In the rows, zero is written as 128.
One turn moves every row onto another: examples first, then more rows asked:
k_52: [119 107 114 122 141 114 134 110 155 143 139 148 107 136 137 150 127  80
 108 110 118 106 134  90 114 145 153 148 123 117  89 107 131 140 124]
k_855: [137 135 126 116 122 146 131 128 107 141 141 134 177 144 139 121 105 101
 128 144 150 135 145 109 111  85 140 129 113 113 120 130 130 120  99]
k_262: [129 141 166 142 135 134 118 148 153 142 128 125 124 110 148 106 101 150
 119 118 131  94 117 108 107 144 116 143 135 145  95 126 132 149 101]
k_107: [130 128 133 131 123 130 141 122 135 138 132 137 177 141 149 105 100 101
 119 150 146 145 146 106 123  87 132 121 107 117 132 132 128 116  99]
k_152: [138 148 128 110 121 145 151 124 113 148 157 133 154 142 129 120 109 100
 110 136 146 132 147 101 104  88 133 142 113 104 128 127 132 114 104]
k_808: [132 131 147  89 157 128  94 123 129 147 117 128 120 127 129 111 113 145
 114 138 113 127 114  89 148 113 133 111 130 110 160 137 131 128 137]
k_505: [133 134 145  83 157 133  95 124 123 149 123 126 116 128 126 115 115 143
 113 134 113 124 115  87 143 114 135 113 131 107 159 136 134 130 138]
k_134: [140 103 132 147 147  99 100 107 117 137 107 164 134 147 117 111 123 114
 156 137 116 109 145 114 133 122 137 156 125 144  92 123 106 143 118]
k_574: [121 130 150 133 150 134 106 108 116 144 138 158 125 127 128 134 138 109
 144 121 135  95 111 111 137 103 151 162 131 103  94  86 128 124 149]
k_774: [150 121 120  81 149 121  99 136 136 141 123 121 124 141 123 117 117 137
 121 128 103 142 129  86 130 126 143 113 133 113 149 141 114 139 147]
k_570: [141 122 148  94 123 125 157 155 128 154 142 113 128 106 128 111 130 137
  95 159 120 121 121 121 133 135 120 119 157  95 123 158 153 131 133]
k_391: [147 144 151 151 130 126 128 159 157 126 132 103 146 106 143 117 124 134
 141 114 124 106 130 103 118 148 119 146 147 119  89 142 127 134 139]
k_781: [117 112 151 154 154 100 132  97 141 141 108 143 123 125 128 127 127  86
 128 142 117  95 147  85 159 138 120 138 123 112 114 144 143 116 132]
k_184: [150 105 140 103 118 109 145 158 141 150 130 128 133 122 130  86 120 153
 102 163 113 138 125 135 125 132 124 119 151 122 118 150 127 148 117]
k_559: [137 114 154 103 122 131 129 160 127 146 134 126 151 107 143 100 127 153
 116 164 130 130 101 143 139 114 134 115 156 104 114 134 140 138 133]
k_529: [116 118 146 157 150  94 131  93 137 137 109 144 125 119 134 130 130  84
 121 139 119  97 141  88 161 135 121 142 126 114 107 146 147 113 123]
k_658: [119 105 122 121 148 122 134 111 158 148 138 150 103 141 133 148 124  82
 114 115 120 101 138  87 113 146 152 145 119 114  97 102 129 142 135]
k_722: [109  89  97 118 134 119 148 117 144 165 156 148 127 120 148 128 143 104
 115 144 127 124 133 128 106 128 149 130 136 137  80 102 138 140 128]
k_330: [139 107 132  77 121 140 137 166 127 156 146 123 133 120 137 122 120 142
 102 152 127 123 114 132 109 135 142 114 154 112 107 136 141 154 118]
k_590: [129  92 102 134 135  96 144 109 112 163 138 149 134 125 124 107 146 119
 131 160 118 122 154 132 117 126 126 142 139 154  83 134 129 136 114]
k_144: [102 105 124 137 144 113 155 102 123 165 141 135 134  99 143 128 150  98
 118 164 131 105 139 118 144 127 120 125 141 120  96 141 167 112 132]
k_164: [139 107 124 147 141  93 101 105 117 133 110 161 137 141 122 115 126 111
 147 133 116 112 139 115 132 122 141 159 129 146  84 125 107 142 108]
k_612: [143 145 150 145 131 134 123 163 153 126 135 101 147 107 146 126 123 133
 142 110 128 103 125 103 115 148 125 144 148 118  86 138 130 136 139]
k_416: [118 135 145 136 145 127 107 103 114 140 140 158 126 120 133 135 141 107
 134 116 134  98 104 115 139 102 150 165 133 105  89  89 133 121 138]
k_485: [149 119 119  81 149 124  92 138 132 139 121 121 128 141 124 119 117 139
 128 129 105 139 127  90 130 123 147 111 135 115 146 138 114 141 144]
k_940: [139 138 128 124 118 128 161 123 143 142 148 133 157 144 137 106 108  97
 105 139 139 148 152  98 112  94 129 135 108 106 136 131 125 112 110]
k_495: [112 117 129 139 139 117 141 105 114 163 154 150 138 102 138 106 159 125
 131 153 135 117 118 141 138  97 131 149 144 122  92 102 144 113 143]
k_987: [131 144 165 138 137 135 125 146 151 146 131 121 118 110 144 112 102 145
 114 116 129  89 124 102 103 149 114 145 136 141  97 132 137 149 100]

k_987 moves to k_612
k_184 moves to k_570
And these:
k_940 moves to k_152
k_485 moves to k_808
k_781 moves to k_658
k_495 moves to k_590
k_164 moves to k_529

One turn moves every row onto another: examples first, then more rows asked:
k_475: [105 145  95  89 110 131 132  71 116 140  99 146]
k_435: [146 137  99 124 141 140 124  93 142 155  82 127]
k_531: [126 133 118 118 152 119 115 105 150 116 108 122]
k_305: [128 118 121 147 120 154 106 108 134 116  83 107]
k_827: [101 136  88 101 106 139 138  73 110 144  93 139]
k_139: [129 124 129 157  98 146 148  91 147 141 105 117]
k_354: [119 132 118 133 148 113 120 111 139 112 104 116]
k_735: [150 150 111 113 147 122 120  99 141 144  92 142]
k_675: [122 114  98 138 146 136 132 115 138 124  96 119]
k_889: [ 91 136  94 113 104 133 142  79 101 140  90 131]
k_928: [114 143 141 133 148 115 130 118 121 135  88 130]
k_785: [143 141 142 129 110 125 142 103 150 128 125 158]
k_264: [ 84 141 107 122  95 124 138  88  97 130 108 129]
k_412: [ 99 152 108  89 112 119 128  73 113 133 103 145]
k_188: [116 120 144 140 127 146 107 117 130 108  90 117]
k_914: [116 128 151 153 104 136 149 101 143 133 110 124]
k_157: [102 132  88 103  97 149 136  76 115 145 107 141]
k_142: [ 95 135 134 154  85 152 119 106 116 128  89 123]
k_664: [133 145 119 131  71 147 119  82 124 137  86 163]
k_245: [124 142 124 139  69 150 119  79 123 137  81 149]
k_161: [126 128 108 140 140 145 132 100 132 156  74 113]
k_200: [157 138 119 133 104 134 141  93 155 136 119 151]
k_72: [119 158 145 112  99 131 104 106 131 117 112 166]
k_721: [150 129 113 147  98 145 144  88 154 142 109 131]
k_528: [108 143 150 131  77 146 120  87 120 132  87 156]
k_720: [149 122 102 141 119 154 105 105 138 117  86 120]
k_992: [ 89 151 114 101 110 114 132  79 104 129 101 137]
k_119: [111 140 139 139  71 149 119  82 121 136  82 146]
k_50: [146 131 126 118 132 138 104 121 136 105 102 152]
k_793: [ 90 131  92 120  94 141 142  85 103 140 104 132]
k_181: [123 136 158 139 110 126 146 106 143 126 120 144]
k_856: [117 129 103 149  81 167 119  95 126 139  85 128]
k_104: [ 89 152 118 109  98 114 128  83 105 126 116 135]
k_78: [125 127 146 125 133 139 106 123 132 104  99 139]
k_407: [130 147 130 123  75 143 120  88 123 132  91 174]
k_679: [141 138  94 126  86 165 112  90 138 140  94 150]
k_814: [ 96 149 154 135  94 134 112 112 118 117 102 143]
k_325: [131 125 108 114 152 132 118 103 154 124 106 127]
k_798: [134 153 132 118 150 110 122 111 130 135  95 144]
k_295: [ 85 143 107 113 105 121 138  82  98 132  94 130]
k_755: [158 129 104 126 124 146 104 111 140 112  95 142]
k_635: [110 131 129 144 143 133 135 112 122 146  78 115]
k_242: [129 115  97 123 149 141 127 108 148 128 100 126]
k_249: [141 152 114 108  95 147 105  96 140 129 108 170]
k_226: [117 122 108 143 145 122 128 116 133 116  99 114]
k_80: [107 143  98  89 101 139 127  71 123 141 115 146]
k_631: [100 153 113  92 102 121 122  74 118 131 119 144]
k_61: [117 146 145 123  79 142 120  91 120 130  92 171]

k_72 moves to k_249
k_245 moves to k_119
k_412 moves to k_475
And these:
k_226 moves to k_354
k_181 moves to k_785
k_104 moves to k_631
k_755 moves to k_720
k_798 moves to k_735

One turn moves every row onto another: examples first, then more rows asked:
k_403: [106  87 124 125 161 109 148 139 124 129 184 111 114 120 153]
k_448: [114  68 122 122 160 142 158 119 138 120 136 134 115 116 145]
k_255: [ 89  77 151 170 140 127 144 112 125 130 165 114 105 128 117]
k_773: [ 94  75 115 136 142 121 144 146 135  94 121 131 120 122 124]
k_605: [135  69 135 147 157 128  96 135 141  85 156 103 105  98 121]
k_812: [123  69 150 146  98 114 101 116 138 116 152 145  92 133 115]
k_399: [124  82 139 145 155 106 104 170 143 115 188 145 107 111 148]
k_310: [136  70 146 163 162 105 105 120 126 136 135 124  75 140 135]
k_14: [121  74 117 126 146  96 109 151 128 129 186 134 116  92 131]
k_618: [ 98  57 142 146 117 143  85 109 134 118 151 129  90 119 122]
k_95: [100  68 116 169 141 132 128 104 125 129 145 117 107 154 113]
k_48: [105  81 144 144 112 143  87 111 149 123 165 132  82 115 125]
k_12: [139  86 104 146 112 141 135 125 120 107 169 114 105 116 114]
k_947: [ 97  83 122 182 136 132 129 111 132 119 156 129 105 160 124]
k_265: [131 100 130 134 146 110 121 155 149 110 171 158 126 129 155]
k_90: [130  89 104 159 127 152 125 106 137 104 165 121 108 151 130]
k_417: [112  74 128 136 146 128 163 126 132 115 127 145 113 106 138]
k_638: [118  60 110 151 151 122 101 135 149  89 133 147 130 124 122]
k_901: [113  97 136 145 162 106 110 163 152 132 179 131  83 137 150]
k_960: [119 111 117 141 151 106 132 161 143 126 165 155 119 129 147]
k_132: [107  87 116 130 168 131 103 125 145 136 190 128 104 122 164]
k_682: [100  75 149 153 137 148 118 104 139 136 180 117  97 100 121]
k_571: [127  95 130 141 154 137 113 115 134 135 129 123  65 137 153]
k_656: [131  81  99 138 114 145 122 112 115 114 148 116 111 121 114]
k_38: [139  69 134 129 150 123  89 132 142  82 145 107 118 119 125]
k_763: [112  68 154 130 144  75 108 139 132 128 171 138 113 131 142]
k_106: [136  64 126 153 103 113 127 128 118 120 160 141 105 114 102]
k_334: [100  73 126 150 136 119 132 137 145  86 118 150 117 123 130]
k_697: [113  55 146 139 102 122 102 114 120 113 141 136 102 123 114]
k_839: [124  99 126 140 171 115 125 148 157 141 181 137  98 134 153]
k_864: [124 100 136 132 142 111 109 169 143 100 177 144 115 117 153]
k_857: [139  55 149 151 167 109  99 123 116 142 145 126  90 123 133]
k_70: [115  81 148 132 154 123 112 123 122 136 126 117  70 143 153]
k_532: [ 89  63 136 159 144 136 131 109 123 131 157  98  98 127 112]
k_269: [ 97  56 144 147 138 152 107 101 135 127 165 108  94 112 121]
k_801: [124  81 105 129 141 105 110 133 150 107 167 151 120 157 155]
k_321: [124  81 104 150 127 145 122  99 129 114 143 114 110 154 122]
k_146: [123 113 128 131 159 108 141 154 148 132 171 133 109 133 150]
k_452: [104  80 110 137 161 151 123 124 131 143 132 139  80 121 152]
k_514: [124  96 104 108 134 116 102 146 144 102 178 121 110 118 148]
k_704: [121  68 121 151 147 134  94 130 158  74 139 138 117 116 130]
k_580: [132  60 123 140 107 127 120 116 109 118 146 134 115 109 108]
k_778: [128  73 129 148 156 114  84 147 115 116 148 104  93 100 117]
k_913: [124  81 154 141 159  99 112 162 149 121 186 133  96 130 150]
k_663: [ 90  92 133 135 146 102  84 138 142 126 167 134  92 146 158]
k_218: [120  90 113 134 154 150 142 119 132 137 135 135  85 104 149]
k_637: [133  65 142 165 163 103 103 140 119 118 150 105  89 106 114]
k_324: [ 97  81 107 147 149  88 137 152 124 126 163 144 115 144 143]

k_682 moves to k_90
k_403 moves to k_514
And these:
k_38 moves to k_70
k_399 moves to k_839
k_532 moves to k_656
k_605 moves to k_571

